The rows of T fall into 3 groups, which share some directions, and each row is roughly a mix of its group's hidden directions.
T:
+4.35	+0.43	+1.96	+2.39	-0.31	-1.26	+1.71	-3.04	-1.52	-1.48
-5.36	-0.74	-1.85	-1.08	+0.44	-2.76	-1.11	-0.51	+0.81	+1.76
+4.39	+1.45	-0.26	-0.45	-1.84	-1.35	+0.65	+0.42	-2.50	-3.63
+1.38	+2.53	-1.37	+2.62	+0.27	+4.04	-2.43	-1.89	+1.81	+0.90
+1.92	+1.17	+1.30	-2.01	-1.64	+3.31	-3.93	-0.57	-2.50	-0.71
-1.65	-1.83	+2.23	-2.93	-0.31	-3.04	+2.25	+2.24	-2.70	+0.78
-0.56	-3.71	-2.15	+2.28	+0.43	-2.78	+1.00	+0.11	+0.72	-3.69
+1.23	+0.36	+2.18	+1.02	-0.20	+2.63	-2.02	-2.67	+2.55	-3.85
-4.99	-0.62	-1.43	-0.38	+0.66	+0.08	+0.07	+0.47	+3.01	+3.13
-1.71	+0.84	-2.83	-3.29	+2.18	-0.81	-2.86	+1.65	-2.63	-1.15
+2.17	-2.09	+1.12	+1.71	-0.85	+0.48	+2.04	-4.94	-0.24	+2.04
+0.97	+1.18	+1.73	+2.86	+0.00	+4.22	-2.09	-2.51	+2.00	-0.99
+0.85	-0.07	+2.22	+4.55	-0.93	+0.40	+1.78	-1.72	+2.12	-2.99
-4.62	-0.02	-1.81	-1.16	-0.04	+1.27	-0.73	+1.28	+2.92	+2.95
+0.53	+1.15	+4.06	+1.00	-4.65	+0.11	-0.34	+0.90	-0.30	+2.28
+0.22	-1.93	-0.16	+0.67	+1.11	-4.95	+1.58	+0.02	+0.06	-3.81
+0.33	-1.68	+0.29	+3.04	+2.04	-2.22	+4.23	-0.09	+2.76	-0.35
-0.91	+1.75	-2.29	-3.51	-2.73	+1.66	-2.34	+2.84	+0.29	-1.26
-0.50	-0.80	+1.38	+2.04	+0.22	+3.16	+1.09	-1.42	+4.90	+1.67
-0.05	-0.58	-0.23	+2.83	+0.56	-4.10	+3.66	-2.32	+1.62	-0.21
-1.46	+0.91	-3.74	-0.97	+3.03	-0.90	-1.50	+2.66	-0.83	-3.02
-2.33	-2.00	-0.98	-2.37	+3.78	+0.42	+0.89	+1.29	+3.72	-0.40
-2.92	-1.92	+0.63	+2.30	+2.11	-0.77	+1.84	-1.66	+3.38	+2.55
+1.98	+2.68	-3.25	+2.39	+1.02	+0.22	-0.39	+0.16	-1.23	-4.10
+4.65	+0.94	+2.18	-1.28	-1.79	+1.72	+0.45	-3.08	-1.29	-0.70
-0.49	+2.83	+0.20	-0.71	-1.44	+2.78	-1.66	-1.69	+3.20	+3.53
-5.17	-0.51	-1.87	+1.19	+1.45	-1.22	-1.14	+0.98	+1.27	+2.75
-2.47	+2.14	+0.43	-1.70	-0.83	-0.51	-2.15	+5.20	+0.19	-0.72
-3.63	-1.63	-0.31	+1.07	+2.01	+0.15	+1.12	+0.22	+4.46	+2.15
+2.71	+1.31	+0.50	-1.94	-0.99	+0.89	-2.53	+0.66	-4.80	-1.52
+0.51	+1.17	+1.78	+4.96	-1.25	+1.70	+1.31	-1.88	+2.80	-0.14
+1.70	+0.00	+2.88	+2.40	+0.24	+3.34	+0.08	-3.40	+1.34	+2.33
+4.13	-1.32	+2.26	+1.32	-2.13	+0.61	+2.25	-3.25	-0.91	+0.05
-3.10	-1.97	+2.81	-2.82	-0.91	-1.17	+1.31	+1.44	-1.27	+3.17
+1.01	-3.44	+1.96	+1.84	-0.02	+0.29	+3.77	-1.29	+3.22	+0.74
+2.76	-0.28	+0.23	-1.24	-0.06	-2.12	-0.92	+1.24	-3.70	-4.14
-1.81	+1.16	-0.39	-0.94	-1.34	+2.34	-1.63	-0.87	+2.65	+4.86
+1.15	-1.18	-1.59	-0.58	+0.80	-4.27	+2.15	+1.69	-2.01	-3.32
-3.27	+0.52	-1.16	+3.03	+1.42	+0.70	+0.51	-1.24	+3.95	+2.37
-0.23	+0.29	-0.55	+2.92	-1.87	-0.80	-0.80	-3.85	-2.88	+3.18
+3.64	+3.01	-0.03	-2.37	+1.19	-0.19	-0.86	-0.04	-1.83	-3.67
+1.82	-3.26	+4.03	-0.62	-2.73	-0.35	+2.29	-0.66	-0.18	+1.75
-4.60	-2.04	+0.75	-0.02	+0.01	-1.27	-0.02	+2.55	+1.95	+3.02
-1.01	-0.93	-2.12	-4.32	+1.30	+0.89	-3.40	+0.87	-1.77	+1.99
-1.86	+0.77	-0.95	+1.70	-1.17	+2.07	-0.43	-0.54	+2.15	+5.32
-4.98	-0.99	-1.50	-0.27	+1.24	-0.19	+0.20	+0.84	+2.79	+2.97
-2.41	-4.36	+1.21	+0.27	-0.01	+1.75	-2.55	-1.69	+2.19	-1.83
+1.01	-2.08	+2.66	+3.32	+1.93	+0.65	+2.22	-2.20	+3.09	+0.23
-3.53	-1.98	-0.55	-0.17	-0.55	+0.64	-0.22	+0.88	+0.07	+5.36
+1.62	+0.73	+1.07	-4.93	+0.64	-0.65	-1.69	-0.18	-0.87	-3.73
+4.18	-1.05	-0.09	-1.20	-0.70	-0.47	+0.45	-1.99	-4.17	-2.16
+2.19	-0.61	+0.08	+0.63	+0.68	-2.28	+1.10	-0.14	-0.35	-5.86
-4.44	+1.36	-2.51	-1.08	+2.69	+0.09	-2.47	+0.42	+1.24	+1.70
-2.59	+1.66	-2.16	-2.98	-0.99	+1.88	-2.27	+2.71	-1.42	+2.23
-1.68	-0.55	+2.97	-4.77	-0.81	+0.54	-1.39	+1.22	+0.65	+2.72
+1.61	-1.03	-0.68	+1.47	+0.39	-3.26	+2.13	+0.30	-0.26	-5.02
-2.34	+0.72	+0.18	+1.04	-1.65	+1.51	+0.27	-0.48	+2.41	+5.36
+2.20	+0.54	-0.80	-0.29	-0.19	-4.24	+0.90	+0.15	-3.92	-2.62
+1.08	+2.00	+0.69	-0.76	-1.70	+5.35	-1.82	-0.34	+0.19	+2.40
-1.30	-0.68	+1.86	-5.31	+0.56	+0.83	-2.09	+0.82	-2.18	+1.52
+0.04	+0.79	-0.58	-3.52	-1.27	+1.62	-3.91	+2.13	-2.63	-1.63
-4.06	+1.96	-2.82	-1.33	+2.36	-0.09	-3.01	+1.25	+0.25	+0.83
-1.57	+2.80	-0.79	-1.43	-2.58	+1.06	-2.36	-2.49	-1.65	+3.42
-1.94	+1.60	+1.85	-0.31	-2.05	+0.74	-1.94	-2.26	+0.03	+4.85
+2.93	+3.46	-1.19	+0.41	+0.37	+2.70	-2.55	-1.98	+1.69	-2.04
-2.44	+2.55	-0.69	-1.17	+1.40	+1.82	-2.22	-2.96	+1.81	+3.23
+1.10	+0.69	-1.51	+0.87	+0.76	-0.69	+0.75	+4.04	+0.09	-4.93
-1.12	-2.74	-0.04	-4.80	+0.27	-1.33	-2.21	-0.20	+0.56	-2.84
+4.94	+0.93	+1.63	+2.15	-1.31	+0.38	+2.00	-2.07	+0.23	-2.06
-3.00	+0.16	-0.89	+2.27	+0.57	+0.46	-0.39	-3.26	+1.86	+4.15
-0.75	-1.77	+3.03	+0.97	-2.95	-0.43	+0.57	-1.98	-0.33	+4.46
+1.30	-1.40	-0.97	-2.11	+0.26	-1.90	-0.40	+2.94	-3.90	-3.21
-3.49	+0.54	-2.72	-1.38	+0.14	+1.40	+0.52	+3.55	+1.83	+2.65
+0.19	+1.66	+3.41	+4.30	-1.13	+1.41	+2.68	-0.46	+0.33	+1.79
-2.29	-0.13	+3.05	-1.80	-3.10	-0.90	-1.49	+2.53	-0.89	+3.07
-2.76	-0.76	+1.69	+1.11	-2.61	-1.69	+2.89	-0.19	+2.88	+2.89
+2.15	+1.34	-1.61	-1.03	-1.20	-3.52	+0.80	+1.22	-3.46	-3.00
-1.23	+0.52	-1.69	-1.59	+0.39	+3.27	-3.43	-0.37	+0.41	+4.11
+4.61	-0.41	+1.74	+1.76	+0.72	-1.50	+1.74	-0.67	-2.27	-2.84
+1.89	+1.32	+1.00	+2.97	-0.43	+2.03	-0.63	-2.53	+2.89	-3.52
-3.34	+0.97	-0.85	-2.69	-1.26	+2.06	-3.92	-0.13	-0.40	+2.34
Here is one row of each group, with its name. Which group are the others in?
+3.66	-0.40	+0.32	+0.24	+0.37	-2.66	+1.23	+1.12	-2.65	-4.03 -> P
-1.50	+1.52	-3.06	+5.12	+1.29	-0.17	+0.57	+0.04	+1.92	-1.03 -> Z
+2.82	+1.11	+2.50	+2.39	+0.26	-0.28	+1.60	-0.69	-0.61	-4.72 -> E

+1.40	+0.36	+0.02	-0.05	+1.78	+2.51	+0.90	-5.12	+2.62	+1.22 -> Z
-0.86	+1.41	-1.86	-3.69	+2.60	+0.27	-1.89	+2.98	-0.12	-2.80 -> Z
+0.46	+1.18	-3.16	-0.93	+3.23	+0.27	-0.37	+1.99	+0.40	-4.45 -> Z
-1.04	+0.06	-0.56	-5.38	+0.59	+0.07	-1.97	+1.34	-1.91	+2.63 -> E
+0.41	-3.08	+0.02	+1.69	+0.74	-2.88	+1.76	+0.61	-1.14	-4.56 -> E
+3.14	+0.15	+1.59	+1.25	-3.40	-0.41	-0.06	-2.25	-3.98	+0.61 -> Z
+1.12	-1.60	+0.43	+3.44	+0.74	+0.77	+3.53	-1.22	+3.93	-0.76 -> Z
+4.81	-1.86	+1.80	-0.71	-1.50	-0.16	+2.04	-0.65	-2.02	-2.39 -> Z
+2.80	+0.01	-0.77	-0.32	+0.06	-3.31	+1.42	+1.87	-2.35	-4.05 -> P
